In the data rows, the value 128 means zero.
Some points, one per row:
[130 134 144 127 129 104 119 136 128 156 115 169 171 125 137 128]
[156  89 110 173 160 144 151 166 113 137 121 166 166  97 112 102]
[140 114 137 150 143 121 123 121 120 135 131 130 125 143 126 127]
[136 129 125 138 112 134 157 139 162 115 126 110 115 115 135 120]
[199 123 107 198 160 154  61 158  75 187 117 184 116  79 174  93]
[118 140 123 137 126 111 122 131 135 110 120 112 125 145 134 139]
[100 135 132 103 114 144 124 109 137 110 121  97 117 152 120 138]
[145 120 139 144 123 117 114 131 129 148 128 165 146 117 142 118]
[127 125 134 117 128 120 127 122 133 138 130 130 152 135 121 141]
[135 123 129 145 138 111 108 136 113 158 120 179 166 112 133 126]
[106 145 140  84 111 120 134 118 139 123 135 128 152 155 121 148]
[136 154 144  91 100 174 153 105 155 125 125 109 111 152 137 147]
[100 149 156  65 100 105 126 130 140 137 133 142 192 160 117 166]
[143 116 118 134 130 138 127 136 132 144 117 139 137 105 128 125]
[103 145 150  71 103 113 131 130 137 126 133 137 174 157 120 156]
[159 112 156 198 156 104  88 146 132 170 115 148 124  86 117  83]
[152 133 130 174 166 144 127 124 109 151 105 146 121 121 115 105]
[146 138 106 152 121 109  99 134 122 135 143 115 115 136 113 107]
[233  98  39 227 179 149  70 145  99 152 146 108  82 123 165 165]
[125 138 119 135 129 131 113 138 116 125 128 164 145 104 133 124]
[115 129 122 112 134 109 127 121 103 151 136 104 117 113 128 113]
[127 127  88 108 124 130 123 126 128 124 153 147 114  99 160 135]
[116 138 138 110 120 107 127 130 131 134 125 151 149 136 127 138]
[ 87 109  92 122 112 105 112  95 106  85 116  94  67 162  83 156]
[139 128 144 138 122 110 111 136 127 164 119 178 181 115 131 133]
[ 87 139 152  59 106 140 158 116 136  78 146  71 125 182 110 138]
[126 114 139 123 131 127 129 120 116 141 115 138 142 132 132 136]
[ 89 151 146  36  88 121 141 122 151 109 140 104 164 187 105 175]
[115  91 114 162 168 135 219 103 103  53 186 139  56 167 129 110]
[121 145 144 113 126 104 117 127 129 145 123 157 172 131 126 136]
[114  80  59 101 125 141 112 159 143  90 190  39  42  74 123 179]
[121 125 139 117 120 114 120 142 133 142 126 150 142 143 124 126]
[114 138 143 108 121 116 127 119 133 128 126 137 142 146 132 138]
[143 103 110 173 153 131 127 115 121 141 108 185 139  92 158 109]
[121 140 135 102 118 125 128 121 124 115 137 131 131 150 121 141]
[119 124 131  94 121 125 127 132 138 116 124 122 156 144 114 150]
[136 118 123 140 138 121 121 120 125 139 118 168 159 126 133 112]
[149  96 111 137 145 145 117 147 130 132 183 116  86 108 124 132]
[ 97 153 142 113 127 128 132 125 142 114 129 128 140 144 124 139]
[101 133 112 146 126 144 134 134 160 119 152 116 117 127 125 147]
[128 122 133 188 159 125 121 123 138 119  94 130 109 100 132 105]
[ 72 136 137  55  89 149 162 129 141  50 159  50  91 171  99 150]
[128 128  96 107 123 144 105 125 185 101 138  81 103 152 105 139]
[112 138 147  92 103 106 122 132 133 148 127 158 195 152 117 157]
[124 143 135 114 125 114 120 126 137 137 128 146 156 132 127 140]
[132 127 133 163 133 126 115 128 120 155 126 161 146 119 137 149]
[156  97 107 189 144 105 110 117 122 160 101 169 139  91 136 102]
[127 137 140 111 127 121 123 137 134 137 131 136 142 138 127 130]
[131 127 125 136 143 139 124 125 129 132 109 126 129 114 124 120]
[167 124 116 208 178 118 124 116  90 175 127 181  84  79 161  75]
[150 112 120 172 134 127 110 150 130 125 114 130 132 114 134 109]
[148 123 124 152 128 130 120 129 124 135 113 164 130  99 145 126]
[135 134 145 144 126 125 109 145 120 128 124 156 131 108 139 120]
[143 112 100 109 105 129 122 145 115 128 152  91 122 156 118 141]
[100 119 121 117 142 123 114 119 117 112 142 112 111 140 114 149]
[149 122 133 155 154 138 128 134 123 132 129 140 125 103 138 134]
[104 149 151  75 113 117 133 129 137 119 130 127 155 153 109 155]
[114 113 130 124 131 129 121 127 142 128 119 146 158 129 128 130]
[120 117  94 204  66 106 141  88 171 116 147  76  53 143  71 138]
[104 103 117  90 196 164 194   0 159 144 122  52 107 156 185 138]
[117 124 126  76 114 141 147 126 141  93 143  81 115 173 106 154]
[108 127 143  98 120 147 141 105 145 124 132 120 130 151 113 129]
[115 159 124 158 165 139 100 129 104  99 130 129 106 107 133 121]
[102 138 134  91 102 119 135 119 135 119 133 117 155 155 120 140]
[116 131 135 112 116 118 126 131 130 138 132 148 145 137 114 137]
[120 134 145 104 113 105 118 130 126 145 125 158 179 137 126 145]
[137 138 146 119 112 146 118 129 125 140  93  99 126 143 121 137]
[155 135 114 146 138 127 112 136 134 128 125 140 132  98 132 117]
[111 147 149 104 114 107 122 131 135 139 126 148 163 136 126 145]
[110 144 130 129 132 121 131 132 139 129 125 129 139 133 119 136]
[146  47 120   8  74 200 130 136 115 251 146  92   0   7 110   0]
[ 95 148 153  68 106 110 133 124 143 123 129 131 166 158 118 161]
[130 117 117 123 117 130 127 144 121 129 146 135 141 127 133 129]
Then 24 other points, each followed by its number:
[112 137 124  82 106 130 133 126 137 116 139 111 143 166 115 159] 0
[126 141 125 136 127 112 127 137 135 119 134 137 135 147 128 140] 1
[144 125 142 159 144 135 127 130 116 120 128 134 129 106 143 105] 2
[125 133 141 130 126 117 116 126 131 154 121 158 162 112 134 124] 3
[117 135 130 108 117 111 126 125 127 132 128 139 161 135 121 143] 4
[105 139 144  81 102 123 135 126 137 127 135 130 163 158 113 161] 5
[150 146 120 159 154 185 135 130 118 121 132 127  89 101 141 130] 6
[118 137 138  93 116 137 156 121 154 117 140 125 109 166 121 158] 7
[128 126 133 136 123 106 114 137 125 154 118 167 172 118 131 133] 8
[103 140 135 156 124 166 102 140 173 119 120  99 151 164 129 109] 9
[162  86 147 192 131 135 116 150 105 166 107 176 140  93 133  90] 10
[130 132 137 124 124 109 121 128 127 147 121 162 174 126 129 137] 11
[105 148 140  84 117 137 139 119 137  97 143 107 132 152 121 151] 12
[110 133 138  88 143 141 148 117 134  90 161  83 101 137 130 140] 13
[124 138 147 109 112 128 124 120 122 108 129 128 149 148 138 137] 14
[113 106 116 131 135 170 106 186 135 100 107 129 105 114 113 113] 15
[149 128 125 168 130 121 118 137 129 153 104 169 147 106 139 118] 16
[120 134 134 104 118 124 131 129 130 123 130 124 150 145 120 139] 17
[124 112 146  85  17 167 158 138 191   0  62 124  61  12 255   0] 18
[132 147  91  95 114 157 156 136 136  67 130  86 139 157  97 142] 19
[125 133 133 123 132 141 125 119 103 125 126 124 115 130 134 114] 20
[123 136 146 192 137 140 120 177 135 153 139 170 117  88 165  80] 21
[100 145 135  55 113 121 144 112 143  91 150  78 122 175  98 153] 22
[ 87 124 143  79  97 137 167 124 144  62 145  68 104 167  93 191] 23
Which two of these numbered points are nearest to each point below, ignoring the 3 directions in which the first points spread most? Their numbers follow each, nearest first.
[110 140 143  84 106 117 130 126 137 136 129 140 171 152 117 159] > 5 11
[146 117 142 166 144 118 118 120 102 144 127 155 134 109 157 116] > 14 20
[ 97 152 139  73 102 118 141 122 145 102 143  92 128 175 116 152] > 1 17
[116 132 137 104 111 112 120 129 135 141 127 143 168 145 119 147] > 8 11
[ 97 136 112  56  92 149 130 129 122 104 125  90 118 160 116 153] > 0 17
[141 117 137 135 126 140  99 138  91 121 137 116 122 132 124 139] > 14 17
[183 217  69 145 138 180 115  66 153 136 157 146 102  83  79 210] > 6 12
[151 127  88 156 158 147 255  55 156  99 118  90  39 210 114  96] > 7 16
[133 120 139 129 129 115 118 124 126 141 126 149 146 128 128 132] > 11 17
[132  32  82 164 156 238 124 137 156  63 146  41  76 168 121  87] > 9 15
[121 135 143 137 134 135 122 109 105 138 100 133 101 108 133  64] > 20 2
[162  68 125 162 139 134 133 158  81  94 120 156  93 105 115  79] > 10 23
[161 130  59  34  76 148 153 125 100   0 121  62  99 185  72 103] > 19 22
[122 133 149 113 115 100 115 136 128 163 118 181 202 131 125 145] > 8 11
[145 107 147 191  64 103  71 138 177 114 102   0 143  97 135  43] > 9 2
[139 135 137 132 156 132 131 145 143 130 141  94  82  89 153 145] > 13 12
[216 165  92  83  92  96 112  72  30  68 175   0  35 114 117 116] > 22 14
[119 106  74 103 120 128 153 147 149  76 137  69 135 137 113 121] > 19 17
[ 85  98 144 164 152 163 131 131 131 105 154 140  94 137 111 129] > 10 21
[124 134 140 103 117 110 122 132 125 138 130 140 163 136 132 142] > 4 11
[176 128 145 129 146 119 122 146 137 127 116 144  82 108 114  81] > 22 1
[175 130  70 206 170 222  88 172  85  98 108  76  59 109 224 113] > 6 14
[156  59 141 242  84  99 110 105 131  10  97  30 123 120 197 144] > 10 14
[100 134 122  91 103 105 140 137 146 123 133 121 107 153 109 127] > 1 8
[117 106 113 192 152 126 136 150 115 115 160 115  90  78 153  91] > 21 2
[166 117 143 149 133 128 122 132 136 162 129 163 109 139 161 115] > 7 1
[167  97 153 194 212  97 127 150 113 106 174 116 133 125 207 103] > 13 2
[119 167 106  92 128 128 169 102 172 130 129 146  91 145 115 151] > 7 16
[166 111 117 219 150 133 129 131 126 154  87 190 137  81 157  73] > 16 2
[129 143 112 129 154 156 102 120 133  93 127  98 108 122 134 133] > 12 14
[144 135 141 224 189  63 109 141  96 137 168  71  85  86 109 113] > 22 13
[158  87 149 180 158 112  76 133  73 155  97 184 118  96 128 128] > 23 20
[141 238  71 255 208 232 172 149 165 104 155  96  81  39 157   9] > 21 6
[151 114 168  85 157 231 174 136 167 138  88   0 140 170  61 133] > 9 19
[130 130 156  71 140 125 134 154 140 102 148 112  94  96  90 122] > 13 22
[133 149 126  93 146 188 103 123 138  96 142 104 101 124  90 130] > 6 12
[204  67  98 228 151 120 145  87 131 119 154 201  88  82 170 117] > 7 11
[125 121 123 118 124 120 126 125 122 128 123 131 146 143 129 124] > 17 4
[148 137 137 142 120 117 119 118 106 123 126 117 123 121 124 131] > 14 17
[114 157 134  89 131 142 146 114 128 114 130  95 114 146 130 156] > 12 20
[126 128 133 110 118 113 124 132 129 149 124 158 178 138 125 144] > 11 5
[170 109 143 157 141 141 127 123 109 130 137 106 122 103 137  68] > 2 14
[114 125 135 110 121 118 129 119 135 127 131 136 155 146 126 137] > 11 3
[158 130 118 178 146 120 109 136 118 158 123 170 131 102 141 108] > 1 3
[128 132 151 121 111 112 140 113 121 103 138 106 129 117 109 118] > 2 14
[136 132 140 100 133 124 140 127 134  66 108 103  85 105 121 103] > 2 12
[136  66 113 206 152 115  90 136 136 139 128 176 135 112 144 117] > 8 10
[108 214  87 211 183  75 169 167 142  96 104  52 128 154 160 119] > 21 1
[102 107 165 150  79 125 125 110 121 113  93  74 124 119 148 101] > 10 2
[114 135 126 113 125 120 146 131 134 115 142 114 115 154 123 141] > 1 17
[106  86 128 149 114 172 148 152 159  75 144  97  92 120 147 122] > 21 10
[ 85 171 101 143 176 103  82 159  73  83 192  56  87  79 178 150] > 13 12
[179  44 142 130 134 116 111  96 122 137 126 140  66 111 150  88] > 14 10
[135 128  93 126  95 124 186 169 142 159 167  44  29 126 131  67] > 1 21
[131 117  98 196 156 167  81 157 104 118 167 145 101  92 138 107] > 12 17
[140 111 118  88 145 142 134 138 112 110 109  92  70 110 104 137] > 23 22
[112 122 126  92 118 162 150 140  83 117  99  53  74 137 149 118] > 20 14
[129 133 137 134 134 116 126 132 115 122 130 136 147 140 133 135] > 17 12
[117 119 121 129 106 164 139 129 134 136 127 119 116 119 137 120] > 16 3
[132 123 128 135 126 120 120 133 135 131 111 150 138 124 125 130] > 16 8
[133 114 117 181 139 114 101 139 119 148 104 159 140  95 117 116] > 8 4
[128 138 137 145 143 121 117 131 135 137 130 146 146 105 132 116] > 3 12
[187 147 130 202 137 123 125 135 128 156  85 161 144  84 137  81] > 16 2
[ 92 119 105 136 174 176 179 123 145 112 126 101  78 117 130 140] > 6 13
[146 122 124 133 126 118 127 122 127 142 117 151 149 116 134 121] > 11 4
[140 121 110 135 120 135 131 128 137 138 120 149 125 134 126 124] > 16 0
[132 126 141 136 121 107 113 138 125 162 119 179 185 121 129 134] > 8 11
[ 39 232 121 236 180 186 203  97 153 158  55 197   0 106 162 141] > 6 21
[255 166  37  25 169 164 121 147 180 134  57   0   5 131 137 117] > 19 22
[ 97  94  84 148  64 148 131 162  86  80 195  66 115 124 120  93] > 10 8
[115 135 143 104 129 130 129 129 134 137 136 141 141 138 125 130] > 12 17
[102 138 117  73  99 144 146 123 138 104 139  87 138 188 109 160] > 0 17
[129  83 127 123 146 154 124 125 137 123 115  56  52 162  96 148] > 10 17
[130 114 131 111 142 139 121 130 139  93 127 122 106 140 124 136] > 12 17
[106 141 146  79 103 111 126 129 137 137 131 139 181 157 118 162] > 5 0
[137 129 142 139 129 106 119 136 127 162 115 180 186 120 129 137] > 11 8
[154  71  98 102 131 126 208 119  11 133 255 121  51  70 130 113] > 13 4
